Each named move below is a turn or a mirror, shown by a few rows before and after it. Which moves, in which order, take the first row of each later pair to the second? The first pair is answered.
D:
[-16   6   0   3   6 -18   6  10  17 -15 -14   8   5   3  -2  11 -13  -7
   0  13  -6  14] => [ -5  15   4  -6   7   9   8   4  13  -7 -12  18 -12  -1  13  16 -17   3
   5   5 -13  12]
[ -4 -14  -2 -15  -1  14  -3 -12   4  19  -5   1  17   6  16  -4  -5   2
  -5   1 -13  -4] => [ -7 -19  -3 -13   1   1  -6 -14   5  12  -7  -1  26   6  11  -8  -3  -6
  -7   5  -6  -6]
[-14  18   0  -8   1   4  11   8  17 -11 -11  15  -7  -6   9  17  -9   4
   2  14 -17  15] => [-19  15   1  -5   0 -11   8   6  15 -17 -14  10   4  -6   2  20 -11  -1
   2  11 -13  15]
W:
[ 10 -32   0  -3   0  20 -13 -15 -13  26  14 -14  10  10  -4 -19  -2  -1
   1 -19  12 -17] => [ 10  -1   7  -1   1  35  13  -9  -2  15  -3  -1 -21  12  -9 -11  -4  14
  13 -29 -20 -18]
[ 22  17   3  25  -1   4  15  -8   1 -12   7 -32 -37  -6 -17  -2  21   7
  -2 -22   1 -21] => [ 22 -20  -4  21  -3  -4  -5 -18  -8   6  25 -37  -5  -3 -15 -14  24  -8
  -9 -20  21 -20]
[-23   8 -21  10   8   1   9   6  14  -1 -11  22  26 -12   4 -14  -5  -1
 -22   3 -18  14] => [-17  14 -24  13   3  -5   9  11  14  -9  -7  22  19 -16   3 -10  -1   2
 -24   1 -16  17]
[ 12 -34  -4  -6   0 -16 -36  -6 -14   3  29  10  21 -18  22   2  14 -11
 -30  15  29  19] => [-10 -34   4 -23  30  31  -1 -14   0  36  -1  26  19   1  19  -6 -16  -3
   7  13 -32   8]
M:
[ 23   2  10 -24   6  19  17  16  12  10   5   9 -12  11  36  -2  -8   5
  -3  17  -3  17] => [ 18   3  13 -10  13  21  33  18  12  10 -10  -9 -23  13  11 -12 -11   9
  12   2 -12  -5]
[ 27 -13 -10   2 -11  -8   1 -18  -4   0   9 -16  -6  -3   5 -13  19 -13
   8  -4   2  -6] => [  5  -8  -4  -8  -5 -22   6 -10   9  -6   2   1   6  -3  16   2  10 -20
   4  20 -12  17]
[-20 -10   7 -11  25  14   4  -7   1  16 -11  19  13   6  19  14 -13  -2
   5  11 -32  20] => [  3 -12   3   8  17  33  10 -15 -18  26  -7 -14  -7  11 -12 -12   0   3
  16 -23 -19 -15]
Pairs:
(2 to 3 moves a pair)
[ 21 -13 -11  12 -12  20 -29 -19  -4   3  19 -11 -13   4  23  11   1  14
 -18 -21  28  -4] => [-12  29   0   8   1   4   5   1  22 -31 -14   8 -20   3  19  38 -16  16
 -12   3 -13  20]	W then M then W
[ 14 -12   1  10 -13   1 -29 -14 -17  10  13 -25   5   4 -13 -39  14   2
  -9  -7  18  -8] => [ 14  -7  11  -3  -3  33  -6 -19 -14  23   5  -8 -10   9  -6 -40   2  12
   7 -14 -13 -18]	D then W
[ 16  -9   3 -11  13  36   0 -16 -22  23  12  17  13  17   0 -15 -10  -9
   4 -10  -3 -10] => [ 27  19   0  -5  -8  12 -12  -1 -20 -16  20  29  -7  -5  18  11   4  -5
 -21   6  17  14]	W then M then W
[ 14   2  18 -11   3 -24  -1  11 -12   0   3  14   4 -18 -18  29  31  15
 -15   9   9  26] => [  7 -15  23 -28  18   3   6   2  -9  32   1  24  14  -5 -12  16  17  14
   3   7 -13  19]	D then W then W
[  1  29   6  21  -3   2  35  -7  21 -17 -10 -15 -26 -17 -32   7   0  -7
   2 -19 -20 -27] => [ 34 -17   2  13 -23  17 -14 -25  -4  18  33 -13  -6 -20  -4  -4  14 -11
 -24 -19  24 -22]	W then D then W
[-12  20  -8  11 -16 -48   3  24  17 -39 -18 -10  10  -9 -16  23  -3 -15
  -3  17  -6  13] => [-33 -11 -11  -4  12 -18  12  14  21   5 -24  -7  35   8 -17   6 -30 -19
  19  19 -32   9]	W then W
[ 10 -17  -3  -7 -12  21   3 -11   2  12  28 -12  -5  13 -14 -22  -2  13
   6 -18   7 -26] => [-15 -23  -5 -16  -3 -12  -6  -3  18  -4  29   5  29   7  11   0 -14  -3
 -11  19   5  14]	D then M
[  2  -8 -11 -13  -3   9 -24  -2 -27   4  14  15   2 -18  24   6  18  -1
  -6  11  13  12] => [-26   2  -9 -18  20   9  11   3  -9   4 -12  10   5  -6   6   4  -2   2
  22  16 -27   8]	W then D then W
[ 31  19  -2  28 -17 -17 -14  -3  -2 -31  14   9   4 -24  -6  14  26  -1
 -14 -20  29  10] => [ 29  22  -1  37 -11 -19  -4  -3  -3 -33   3  -7  -7 -20 -26   7  22  -1
  -2 -28  22  -3]	M then M
[ 22  -1  10 -11  -8  21   4  -8  -8  22  19  15 -14 -12   3  -4  -6   0
  -3 -12 -19 -18] => [ -7 -24   2  -4   6 -13   7  -6  -3  22  13   2  26  -4 -17 -14 -18 -21
  -1   6 -16 -15]	W then D then W
